In the rows, 128 means zero.
Each path below is one point turned by a fixed rotation once a step. After each direction that follows a path, write how fast that rotation turns it, in deg/step (0 if it stays still).
Each turn is a multiple of 5 degrees from 10 to 175, or 0.
Each row of a path follows its step; steps can be skipped.

step 0: [122 137 120 126 116 134 122 129 126 126 136 127 116 126 118 136 124 125
 120 124 128 139 119 127 123 136 130 129 126 130 137 124 111 130 140 128
 133 127 131 127 112 138]
step 3: [130 127 116 134 131 117 125 116 120 132 131 130 123 135 127 121 120 133
 121 121 122 117 125 125 132 130 137 126 141 130 128 110 122 125 131 115
 122 127 127 117 117 124]
step 6: [120 124 129 135 130 139 123 117 122 128 128 130 120 122 127 141 118 130
 132 125 138 119 129 121 136 121 121 128 138 134 121 128 119 120 142 135
 130 122 142 117 124 129]
step 7: [122 138 139 130 136 123 131 115 114 129 139 139 123 122 137 125 128 137
 125 124 132 118 125 126 132 141 129 123 137 128 130 123 122 112 132 129
 128 116 134 126 123 123]
step 13: [131 131 123 128 115 133 123 131 128 128 139 128 115 114 126 119 128 129
 123 128 122 131 127 116 135 141 125 139 128 124 130 118 122 118 139 113
 132 129 125 126 123 133]
step 18: [115 131 118 136 127 138 121 121 133 118 130 122 120 117 134 118 129 129
 131 124 128 121 124 132 140 125 132 136 128 133 120 129 120 121 139 126
 126 122 135 121 111 132]
step 21: [127 120 119 141 122 130 128 131 118 117 137 128 124 137 126 133 129 148
 134 128 124 124 122 116 135 131 124 130 129 118 128 115 126 124 131 136
 135 117 124 122 123 124]
step 25: [137 123 124 126 126 126 126 136 119 131 136 130 118 122 130 128 123 131
 138 140 134 132 118 112 132 138 127 131 137 123 133 120 121 118 142 131
 124 130 136 117 128 121]
[131 128 125 127 130 127 126 130 128 126 127 127 125 126 128 133 128 128
 128 129 129 131 127 127 129 124 127 129 129 129 127 130 126 127 124 130
 127 129 127 125 126 123] => 170
[125 127 126 132 127 129 130 126 127 126 127 130 128 127 129 131 129 126
 126 130 130 129 125 130 127 132 126 126 128 130 125 131 127 125 125 124
 129 128 128 127 130 130] => 65
[132 128 129 128 129 128 125 126 124 132 127 129 127 127 126 132 127 127
 128 124 127 129 131 129 128 128 127 129 131 129 128 128 127 126 128 124
 132 131 128 131 127 129] => 110
[126 128 127 130 132 132 130 129 126 131 128 129 126 129 126 128 128 128
 127 126 132 129 133 127 127 127 127 127 131 128 131 130 130 127 128 131
 125 129 130 126 131 128] => 80
[132 130 126 128 128 126 129 126 128 130 131 128 126 126 126 126 131 128
 131 130 131 127 125 130 123 130 130 129 131 128 130 132 126 131 128 128
 127 128 128 128 126 129] => 145
[126 130 126 129 128 127 128 125 124 129 128 128 130 127 130 130 129 132
 132 130 127 124 129 130 129 125 124 126 129 126 129 131 131 127 130 129
 132 126 128 126 127 127] => 25
[130 130 125 125 129 130 129 127 131 125 129 130 127 124 130 125 128 130
 126 126 126 124 132 130 126 129 129 127 128 129 125 127 130 125 128 127
 126 131 126 126 128 127] => 70
[126 131 133 126 127 131 129 127 131 129 127 130 127 129 126 131 125 126
 133 131 128 125 127 128 127 126 131 126 130 127 124 127 127 128 128 128
 128 128 128 128 131 126] => 80

step 1: [132 138 129 130 126 135 123 121 126 133 123 141 116 132 127 119 117 143
 126 124 135 113 138 120 123 124 124 127 128 137 135 129 120 129 143 134
 135 129 126 125 139 122]
step 11: [128 110 124 137 128 131 129 135 130 135 127 125 116 132 130 126 129 132
 135 129 120 126 132 114 124 130 140 127 135 129 127 139 126 112 132 108
 125 134 128 119 131 124]
step 13: [137 124 124 136 134 116 113 126 139 121 124 130 114 126 123 125 134 142
 126 134 123 129 137 125 134 125 136 120 137 137 121 120 136 130 125 123
 130 124 125 123 130 116]
step 15: [130 129 123 122 111 119 130 131 124 134 137 132 117 123 119 116 138 140
 125 128 129 116 140 130 138 125 133 119 126 124 134 128 124 123 116 127
 129 119 128 135 119 123]
step 19: [139 137 121 123 139 129 125 125 141 131 119 141 117 133 129 122 124 137
 127 141 136 117 130 118 122 124 129 130 134 134 135 138 120 132 135 124
 129 126 120 121 129 123]
step 20: [141 115 119 130 129 131 124 128 126 135 140 130 121 129 121 128 109 137
 127 129 134 120 144 122 122 126 129 121 123 132 128 125 121 118 127 121
 122 120 128 126 138 136]
step 21: [131 127 116 133 131 126 136 133 123 123 135 146 135 127 123 117 126 135
 122 143 130 134 142 115 129 120 122 133 134 134 137 124 128 123 121 127
 126 124 129 134 121 119]
step 22: [139 134 122 125 125 122 132 118 119 130 128 137 121 128 119 129 133 133
 123 138 132 129 143 128 125 122 126 118 129 131 123 133 137 122 137 121
 118 136 116 109 130 122]
[127 126 130 125 131 130 129 127 129 129 125 130 128 129 125 130 127 126
 129 127 128 129 125 126 128 123 128 128 132 128 126 130 127 129 130 125
 127 129 128 126 125 123] => 135
[126 130 128 130 131 129 130 131 130 125 127 132 127 131 126 125 125 125
 128 128 127 127 128 127 129 129 125 132 127 125 131 125 128 129 129 127
 131 131 127 128 126 131] => 160
[129 125 125 127 131 127 129 129 131 133 131 128 129 128 128 130 126 128
 128 128 128 123 127 129 127 131 129 127 127 126 129 132 128 127 126 126
 130 129 129 131 124 129] => 85
[126 135 130 129 125 128 128 130 131 128 130 128 126 127 127 130 127 128
 133 127 129 130 128 132 130 127 129 125 129 129 128 130 127 128 126 129
 126 128 128 128 124 130] => 40
[126 129 129 129 125 132 129 123 129 130 127 127 126 132 132 128 129 131
 130 128 126 128 127 129 126 128 126 130 128 128 129 130 127 130 131 125
 130 126 131 130 128 130] => 45

step 4: [126 137 127 126 137 111 121 122 128 146 112 127 123 127 126 128 140 124
 120 129 133 127 123 136 128 125 130 127 130 126 125 125 129 129 136 134
 131 124 126 117 131 120]
step 7: [127 125 124 125 136 112 130 126 121 129 126 124 129 133 137 130 121 125
 136 132 135 124 133 123 134 119 124 117 133 125 121 142 123 132 115 127
 126 123 116 118 128 124]
step 8: [128 126 130 128 125 114 133 126 127 134 138 135 126 133 133 122 130 121
 120 135 125 118 127 126 127 121 122 132 123 119 115 146 141 133 133 132
 124 128 129 132 122 132]
step 9: [128 143 130 129 129 118 126 136 138 131 117 139 130 127 140 129 129 124
 121 122 129 124 127 133 123 119 126 136 125 120 131 132 125 123 148 134
 127 132 132 126 129 128]
step 10: [131 140 118 133 128 122 125 132 126 133 123 137 139 119 126 131 128 127
 124 128 128 128 127 126 137 134 131 121 127 128 136 128 123 126 127 145
 126 136 119 110 137 131]
step 11: [127 130 130 139 122 125 127 131 119 133 131 126 142 118 125 129 125 114
 119 139 117 136 134 120 139 127 122 122 126 124 134 132 137 125 120 123
 129 125 132 124 130 128]
step 14: [123 123 139 124 126 127 127 126 124 130 115 142 131 124 125 130 121 117
 122 134 127 123 136 131 131 126 122 142 124 132 123 135 135 117 142 135
 125 126 129 124 135 133]
step 26: [139 127 125 131 133 119 130 123 127 127 123 138 139 131 138 130 121 134
 115 131 133 132 124 125 140 117 126 125 130 122 127 131 122 120 142 135
 121 136 123 125 127 125]
[129 128 128 131 128 128 127 131 129 128 127 129 129 133 128 126 130 127
 131 126 123 124 129 126 125 126 130 129 129 128 130 128 127 127 127 127
 131 132 128 132 131 128] => 115
[125 124 127 127 131 127 126 127 128 126 128 132 130 129 134 126 127 128
 126 127 131 130 127 127 126 129 129 130 127 129 129 132 126 130 127 127
 127 129 124 130 125 129] => 40
[129 124 127 128 126 130 130 128 130 126 126 128 130 124 128 129 130 127
 131 128 125 129 125 130 127 125 127 127 125 129 128 129 125 126 131 129
 125 127 123 127 130 129] => 90
[129 127 128 129 130 132 131 129 129 128 125 133 127 128 130 127 125 131
 125 129 129 126 129 132 126 129 129 125 128 126 128 125 129 130 132 130
 127 129 129 129 131 128] => 85
[131 125 128 130 128 128 123 131 130 128 125 128 131 126 129 126 127 128
 131 129 128 130 127 127 132 131 128 127 131 126 127 125 128 129 128 130
 127 129 129 130 125 127] => 70
[130 127 125 132 126 127 128 125 128 128 126 125 126 129 129 126 130 131
 126 129 128 128 126 125 126 127 131 128 129 126 124 131 130 126 132 125
 125 128 129 126 127 125] => 80

step 5: [128 128 113 132 126 130 119 131 129 130 126 125 124 127 131 132 122 133
 126 116 123 137 137 126 117 133 129 134 129 127 139 137 124 123 117 123
 122 137 134 136 134 135]
step 6: [134 133 138 126 127 120 118 133 141 138 130 125 133 121 126 121 115 124
 135 132 133 132 136 120 129 134 121 129 121 131 126 128 117 136 127 134
 129 124 131 123 135 122]
step 11: [130 131 128 120 129 122 131 120 139 132 122 119 126 117 129 111 127 141
 137 130 132 132 131 128 129 126 124 129 131 135 131 130 123 121 116 131
 135 133 133 121 128 127]
step 12: [136 129 129 115 141 133 122 127 131 129 118 133 134 133 125 126 125 130
 124 123 129 132 127 137 124 132 134 123 130 121 137 117 116 134 132 129
 127 123 123 130 135 134]
step 13: [121 132 116 127 136 123 122 131 131 121 136 132 121 124 140 128 131 122
 137 117 133 132 135 124 129 123 119 129 137 132 136 121 133 122 133 131
 126 122 134 130 139 128]
step 15: [136 126 126 122 129 130 138 137 125 134 133 122 127 134 135 131 127 126
 131 129 117 144 124 127 126 126 134 111 134 129 130 119 118 130 130 137
 134 132 127 126 134 127]
step 21: [131 129 125 117 129 138 131 128 139 127 122 132 127 132 133 133 133 127
 134 125 123 123 127 130 134 112 121 128 129 132 119 127 129 116 141 126
 136 122 125 129 134 118]
step 22: [132 122 128 122 116 128 125 125 126 126 126 128 112 129 117 130 141 134
 122 130 131 129 122 129 132 125 122 116 139 125 132 122 133 123 122 131
 122 119 132 125 126 137]
[128 131 127 132 131 128 128 128 125 130 130 129 130 130 128 132 128 127
 128 126 128 132 126 131 130 128 128 126 128 127 131 131 127 125 127 128
 132 126 130 131 127 129] => 140
[130 131 131 129 128 129 128 127 127 127 127 130 127 127 129 130 124 130
 124 127 130 128 128 130 131 129 130 123 129 128 126 125 129 129 129 126
 125 131 132 126 128 130] => 140
[124 133 127 127 131 127 125 124 128 129 131 128 131 130 129 125 128 125
 127 127 130 128 128 129 128 132 127 129 128 129 127 125 129 130 130 131
 124 128 127 128 127 128] => 60
[127 127 130 129 125 125 125 130 128 130 128 128 125 130 132 129 130 126
 127 131 130 131 126 126 128 130 126 125 131 131 130 126 128 131 128 127
 129 128 125 128 130 129] => 155
[129 128 126 129 126 130 127 129 126 127 129 127 126 129 128 127 127 127
 130 124 126 130 126 131 125 128 131 127 129 123 130 129 131 131 131 129
 129 131 126 124 129 129] => 140

step 0: [128 125 128 127 120 129 129 124 136 120 128 131 133 130 125 136 140 125
 121 140 135 141 119 124 129 128 116 127 134 128 129 141 126 130 125 133
 125 124 122 139 126 134]
step 3: [136 125 126 134 133 135 133 130 132 132 125 127 131 117 133 131 125 120
 130 131 123 135 129 129 134 125 131 128 129 122 131 140 130 126 122 130
 117 143 119 126 134 113]
step 4: [124 135 131 123 126 131 123 122 133 123 124 124 125 119 129 125 125 129
 119 130 124 127 133 137 133 135 132 131 138 118 123 138 133 122 125 117
 141 121 136 124 120 129]
step 5: [125 124 124 123 128 137 122 136 125 136 122 133 121 128 122 129 123 135
 138 125 117 123 136 121 127 132 131 128 112 134 122 120 126 125 122 124
 130 126 135 132 127 128]
step 6: [124 131 124 127 130 131 136 137 118 134 131 126 119 125 128 137 137 114
 123 127 135 135 121 124 130 134 120 134 131 141 135 128 125 126 133 124
 135 131 125 125 133 130]
step 16: [119 126 117 137 127 138 124 128 132 120 126 123 124 125 120 127 133 134
 127 126 125 146 114 127 125 127 123 131 132 127 131 133 123 124 124 129
 136 124 136 127 125 130]
step 18: [131 136 137 132 142 119 121 132 126 133 130 128 126 139 116 129 125 123
 126 126 137 125 127 125 133 121 121 127 126 128 134 125 124 118 129 127
 129 125 120 128 140 136]
step 19: [134 119 127 131 126 125 135 135 128 122 134 110 129 130 128 131 123 131
 119 127 124 132 125 131 132 121 130 122 127 123 120 137 127 133 132 132
 126 140 126 140 132 118]
[130 129 129 123 130 127 129 131 132 128 126 130 129 129 133 129 131 128
 126 126 130 129 127 128 131 128 129 129 130 130 131 126 130 128 126 128
 130 130 126 127 126 126] => 130
[128 127 129 126 124 130 130 126 129 127 131 133 129 126 129 127 128 127
 128 125 129 127 129 126 128 130 129 126 129 127 128 131 128 123 127 128
 123 127 130 127 129 125] => 35
[128 127 131 128 133 128 131 128 125 130 130 132 131 126 126 128 128 129
 129 132 129 129 129 128 126 127 128 129 130 129 133 131 126 131 128 125
 128 130 129 127 126 128] => 100
[128 128 129 129 127 129 129 127 127 127 125 127 129 126 129 130 125 126
 129 127 129 123 129 128 133 122 129 128 129 129 125 132 128 130 125 128
 127 129 128 128 127 131] => 40
[130 129 128 131 123 127 129 130 126 128 128 131 124 127 129 129 130 129
 130 128 131 131 129 130 128 126 126 130 128 130 129 126 132 129 128 128
 127 128 133 129 126 130] => 45
[127 126 126 129 130 127 129 127 128 129 130 126 126 127 126 129 128 127
 129 132 131 128 127 122 133 128 128 128 129 126 129 128 131 130 127 129
 128 125 129 128 129 123] => 115
[130 126 128 126 129 130 124 129 129 131 131 127 128 128 131 127 127 127
 129 127 131 126 133 125 125 127 126 131 127 127 127 125 128 129 126 126
 127 126 127 128 130 132] => 115

step 0: [125 134 123 128 117 116 129 129 129 111 132 121 130 122 132 130 129 138
 138 132 123 136 142 123 134 128 126 126 137 129 130 125 129 133 129 126
 129 124 129 128 122 141]
step 1: [120 133 131 131 132 135 131 132 116 121 133 131 122 128 126 125 123 133
 131 136 135 133 138 121 138 129 126 128 126 134 125 121 133 126 111 123
 124 126 126 130 140 142]
step 3: [128 133 130 127 124 129 129 125 132 117 132 126 128 130 124 135 128 139
 131 135 129 134 142 124 145 122 114 124 119 125 139 132 126 127 130 123
 127 141 124 127 129 128]
step 6: [129 135 119 121 124 138 126 129 127 118 128 136 118 122 125 121 131 135
 133 133 136 136 140 128 133 120 124 114 132 130 130 122 125 118 123 133
 132 133 129 124 137 131]
step 7: [124 124 130 122 122 123 139 126 120 118 137 120 123 119 125 137 131 130
 127 137 120 137 135 134 132 134 127 121 128 120 136 130 125 123 122 136
 129 122 128 128 134 140]
step 15: [115 138 131 127 126 144 134 133 130 116 120 121 131 126 127 119 127 132
 128 126 123 136 125 124 137 137 124 130 122 121 125 132 129 123 127 127
 140 129 119 122 125 134]
step 19: [125 139 141 131 124 135 128 134 124 124 127 123 129 139 127 135 117 140
 134 133 131 137 144 130 130 128 127 120 127 120 140 124 131 134 131 132
 130 130 127 124 123 133]
step 20: [120 135 125 135 137 128 130 133 123 122 121 121 134 120 141 130 126 123
 133 136 133 131 135 120 132 134 126 125 126 122 132 123 134 117 125 128
 138 131 121 116 131 136]
[132 123 128 126 128 128 133 129 126 125 126 127 126 127 127 124 128 130
 128 127 130 129 127 130 128 129 130 127 131 130 128 126 126 127 127 124
 126 130 129 127 129 131] => 70
[126 127 125 127 129 128 127 129 127 127 123 130 127 127 128 129 128 125
 131 130 130 129 125 124 130 125 132 124 128 127 125 128 126 125 126 127
 130 128 127 129 127 126] => 155
[127 129 131 123 131 123 128 128 126 130 131 127 127 130 127 126 126 130
 127 129 127 127 129 125 132 128 131 129 128 126 126 130 126 127 130 129
 124 129 128 128 128 127] => 160
[129 128 131 126 131 128 129 126 132 125 129 129 129 131 130 127 129 126
 128 130 127 126 126 128 129 128 127 130 123 128 129 132 128 127 128 124
 132 131 129 126 128 128] => 60
[130 127 127 128 128 127 131 131 124 129 124 128 129 128 128 130 125 127
 131 130 132 125 129 128 127 127 126 132 125 130 131 129 127 130 131 130
 128 131 126 128 128 126] => 45
